[[  8.7 -25.2   5.3  11.4 -54.8]
 [-25.4   3.5   1.9 -24.0  12.1]
 [ -7.8 -11.9  23.0 -26.8  13.7]]
->
[[-25.4   3.5   1.9]
 [ -7.8 -11.9  23.0]]

[[-13.4 -53.5  30.5]
 [  3.2  54.2  17.1]
 [ 25.1  60.6   0.7]
 [  0.7 -31.8   9.0]
 [-20.8 -23.3 -10.7]]
->
[[ 3.2 54.2 17.1]
 [25.1 60.6  0.7]]

[[25.0 24.6 36.3]
 [37.6 60.2 25.8]
 [25.0 24.6 58.2]]
->
[[37.6 60.2 25.8]
 [25.0 24.6 58.2]]

[[-58.8 -44.4  23.0 -25.8   5.4]
 [ 12.4   3.5 -12.2  21.5  -4.9]
 [-15.4  12.3 -13.6 -41.6 -13.7]
 [  9.0 -12.5  27.8  22.1  19.7]]
->
[[ 12.4   3.5 -12.2]
 [-15.4  12.3 -13.6]]

[[ 15.5  23.4 -50.8  10.5 -36.2]
 [ -7.2 -31.8  54.8  11.7  39.0]
 [-45.5  -4.6 -11.5 -58.3 -21.9]]
->
[[ -7.2 -31.8  54.8]
 [-45.5  -4.6 -11.5]]

[[-47.3 -42.2 -17.8]
 [ -4.2 -10.8 -29.6]
 [-19.2  12.3  36.0]
 [ 61.4  40.5 -25.2]]
->
[[ -4.2 -10.8 -29.6]
 [-19.2  12.3  36.0]]

[[ 18.8  16.1 -12.6]
 [  7.4  -4.3  31.6]
 [-29.7 -55.3  51.4]
 [ -1.2 -12.9   1.1]
 [ 40.5  45.2 -25.9]]
->
[[  7.4  -4.3  31.6]
 [-29.7 -55.3  51.4]]

[[ 57.3  14.7 -16.7  22.1]
 [ 57.3  -3.6  21.7 -27.6]
 [ 57.3  -2.9  21.7 -27.5]
 [ 57.3 -15.5  15.9 -20.7]]
->
[[57.3 -3.6 21.7]
 [57.3 -2.9 21.7]]
---
[[-30.8   5.8]
 [-39.5   1.2]
 [ 50.2   2.4]
 [ -2.1  39.4]
 [-31.3   6.2]
 [ -2.8  41.5]
 [-38.6   1.3]
 [  5.9   1.5]
 [ 55.6   8.3]
 [ -1.6  39.0]
 [ -3.0  38.6]
 [-31.0   6.1]]
->
[[-39.5   1.2]
 [-38.6   1.3]
 [-31.3   6.2]
 [-31.0   6.1]
 [-30.8   5.8]
 [ -3.0  38.6]
 [ -2.8  41.5]
 [ -2.1  39.4]
 [ -1.6  39.0]
 [  5.9   1.5]
 [ 50.2   2.4]
 [ 55.6   8.3]]

[[ -7.4 -10.2  10.9  -0.8   8.0  -2.0  -5.9]
 [-28.4  -9.1   0.9  11.8  23.9  15.2 -10.8]
 [ -0.8   8.6  -6.2  -8.2  -7.2  -2.3  18.1]
 [-45.5 -26.3  -5.3  13.5  54.8  28.4  -4.7]
 [-28.1 -19.2 -15.1  33.5  40.1  11.8  -6.6]
 [ 56.9  52.2  23.9  -8.5 -73.2 -30.8   5.1]
 [-17.6 -23.0   2.4   7.7  28.1   6.5  19.2]
 [ 37.3  -1.7  10.3 -14.0 -35.6 -14.4   8.0]]
->
[[-45.5 -26.3  -5.3  13.5  54.8  28.4  -4.7]
 [-28.4  -9.1   0.9  11.8  23.9  15.2 -10.8]
 [-28.1 -19.2 -15.1  33.5  40.1  11.8  -6.6]
 [-17.6 -23.0   2.4   7.7  28.1   6.5  19.2]
 [ -7.4 -10.2  10.9  -0.8   8.0  -2.0  -5.9]
 [ -0.8   8.6  -6.2  -8.2  -7.2  -2.3  18.1]
 [ 37.3  -1.7  10.3 -14.0 -35.6 -14.4   8.0]
 [ 56.9  52.2  23.9  -8.5 -73.2 -30.8   5.1]]

[[-20.9 -46.1  16.1  36.4 -27.0  23.0  16.9 -26.6]
 [-16.8  19.4  14.9  34.7  53.7  43.9  16.9   7.9]
 [ 25.3 -27.1   8.3 -13.1  73.8 -12.5  -8.0 -19.0]
 [ 40.8 -16.9  -3.6  39.9  12.0  17.4 -48.9 -19.4]
 [ -9.7 -45.5  15.6   4.7  65.0 -27.2  -7.0   0.6]
 [  5.2  -3.5  14.8 -31.6  28.4 -15.0 -59.8  38.5]
 [-59.0 -37.7 -19.8 -22.6  21.1 -16.8  -5.0 -22.0]]
->
[[-59.0 -37.7 -19.8 -22.6  21.1 -16.8  -5.0 -22.0]
 [-20.9 -46.1  16.1  36.4 -27.0  23.0  16.9 -26.6]
 [-16.8  19.4  14.9  34.7  53.7  43.9  16.9   7.9]
 [ -9.7 -45.5  15.6   4.7  65.0 -27.2  -7.0   0.6]
 [  5.2  -3.5  14.8 -31.6  28.4 -15.0 -59.8  38.5]
 [ 25.3 -27.1   8.3 -13.1  73.8 -12.5  -8.0 -19.0]
 [ 40.8 -16.9  -3.6  39.9  12.0  17.4 -48.9 -19.4]]

[[ -2.3  39.6   0.1]
 [ -7.6 -67.8  -1.0]
 [-34.3   6.9   0.4]
 [ -7.5 -66.0  -4.7]
 [ -4.7   1.6  49.8]
 [ -2.4  40.1  -0.1]]
->
[[-34.3   6.9   0.4]
 [ -7.6 -67.8  -1.0]
 [ -7.5 -66.0  -4.7]
 [ -4.7   1.6  49.8]
 [ -2.4  40.1  -0.1]
 [ -2.3  39.6   0.1]]

[[-38.9  14.6  11.8 -28.6 -37.6  50.1 -14.5]
 [-17.3  53.1 -56.0  56.4 -16.6   8.1 -24.3]
 [-26.3   3.8 -61.0  53.5 -25.6  33.0   2.2]
 [ 11.6   5.3   2.1  -9.1  12.1 -32.1   3.6]
 [-13.9 -27.4 -62.6  53.4 -13.4  18.5  22.9]
 [ 25.6 -70.6  23.3 -40.3  25.8 -40.8  47.8]
 [ -4.1  -9.0 -20.4  10.9  -3.6  -2.4  10.4]
 [-12.4  53.8  -9.1   5.2 -11.5  -1.3 -28.4]]
->
[[-38.9  14.6  11.8 -28.6 -37.6  50.1 -14.5]
 [-26.3   3.8 -61.0  53.5 -25.6  33.0   2.2]
 [-17.3  53.1 -56.0  56.4 -16.6   8.1 -24.3]
 [-13.9 -27.4 -62.6  53.4 -13.4  18.5  22.9]
 [-12.4  53.8  -9.1   5.2 -11.5  -1.3 -28.4]
 [ -4.1  -9.0 -20.4  10.9  -3.6  -2.4  10.4]
 [ 11.6   5.3   2.1  -9.1  12.1 -32.1   3.6]
 [ 25.6 -70.6  23.3 -40.3  25.8 -40.8  47.8]]

[[-59.3 -34.4  26.9  44.8 -10.1  27.7  27.2  58.6]
 [ 18.6  14.7 -48.4  38.6 -30.0  33.7 -37.7 -29.0]
 [-12.6 -18.7  30.3   5.1  -4.3  16.5  28.8  26.8]
 [ 20.4  13.7 -47.5  39.2 -32.4  34.1 -38.7 -31.1]
 [-48.4 -26.8  24.0  25.0 -10.8  17.3  20.4  44.6]
 [-46.4  45.0 -34.0 -13.7  45.9 -38.5 -53.4  19.2]
 [-53.0 -37.2  27.7  40.7 -14.4  32.2  30.4  55.5]
 [ 15.4   8.5 -51.5  44.3 -31.4  32.9 -43.0 -28.7]
 [ 20.7  12.6 -50.1  42.1 -30.3  33.3 -40.2 -31.6]]
->
[[-59.3 -34.4  26.9  44.8 -10.1  27.7  27.2  58.6]
 [-53.0 -37.2  27.7  40.7 -14.4  32.2  30.4  55.5]
 [-48.4 -26.8  24.0  25.0 -10.8  17.3  20.4  44.6]
 [-46.4  45.0 -34.0 -13.7  45.9 -38.5 -53.4  19.2]
 [-12.6 -18.7  30.3   5.1  -4.3  16.5  28.8  26.8]
 [ 15.4   8.5 -51.5  44.3 -31.4  32.9 -43.0 -28.7]
 [ 18.6  14.7 -48.4  38.6 -30.0  33.7 -37.7 -29.0]
 [ 20.4  13.7 -47.5  39.2 -32.4  34.1 -38.7 -31.1]
 [ 20.7  12.6 -50.1  42.1 -30.3  33.3 -40.2 -31.6]]

[[-14.6 -45.8   7.1  -2.6  14.5 -45.9  59.8 -57.8 -11.1]
 [ -4.4  19.8 -13.3  22.5   1.9  26.9 -38.0 -44.7 -34.4]
 [-14.5 -20.5 -11.5 -13.4 -12.7  14.9  27.3 -20.8  30.3]
 [-26.5  43.3 -28.6  34.1  -7.7 -27.9 -12.8  22.6  13.9]]
->
[[-26.5  43.3 -28.6  34.1  -7.7 -27.9 -12.8  22.6  13.9]
 [-14.6 -45.8   7.1  -2.6  14.5 -45.9  59.8 -57.8 -11.1]
 [-14.5 -20.5 -11.5 -13.4 -12.7  14.9  27.3 -20.8  30.3]
 [ -4.4  19.8 -13.3  22.5   1.9  26.9 -38.0 -44.7 -34.4]]

[[-47.4   1.4  -3.9  10.7  -2.6 -65.6 -47.6]
 [ -2.5  65.4  16.9  13.4  14.2  -3.2 -35.2]
 [ -3.0  55.1   6.5 -26.2  15.2  -5.9 -22.2]
 [ -3.2  54.9   6.6   0.9  15.3  -6.0 -22.2]
 [-28.8  73.8 -20.1 -12.6  17.9 -30.5   3.7]
 [ -3.6  57.7  10.6  -8.3  15.3  -4.0 -29.4]
 [  5.3  69.8  31.5  -6.3  13.1   8.5 -47.6]
 [-18.0  45.6  -5.1 -12.3  14.8 -17.1  -6.6]]
->
[[-47.4   1.4  -3.9  10.7  -2.6 -65.6 -47.6]
 [-28.8  73.8 -20.1 -12.6  17.9 -30.5   3.7]
 [-18.0  45.6  -5.1 -12.3  14.8 -17.1  -6.6]
 [ -3.6  57.7  10.6  -8.3  15.3  -4.0 -29.4]
 [ -3.2  54.9   6.6   0.9  15.3  -6.0 -22.2]
 [ -3.0  55.1   6.5 -26.2  15.2  -5.9 -22.2]
 [ -2.5  65.4  16.9  13.4  14.2  -3.2 -35.2]
 [  5.3  69.8  31.5  -6.3  13.1   8.5 -47.6]]
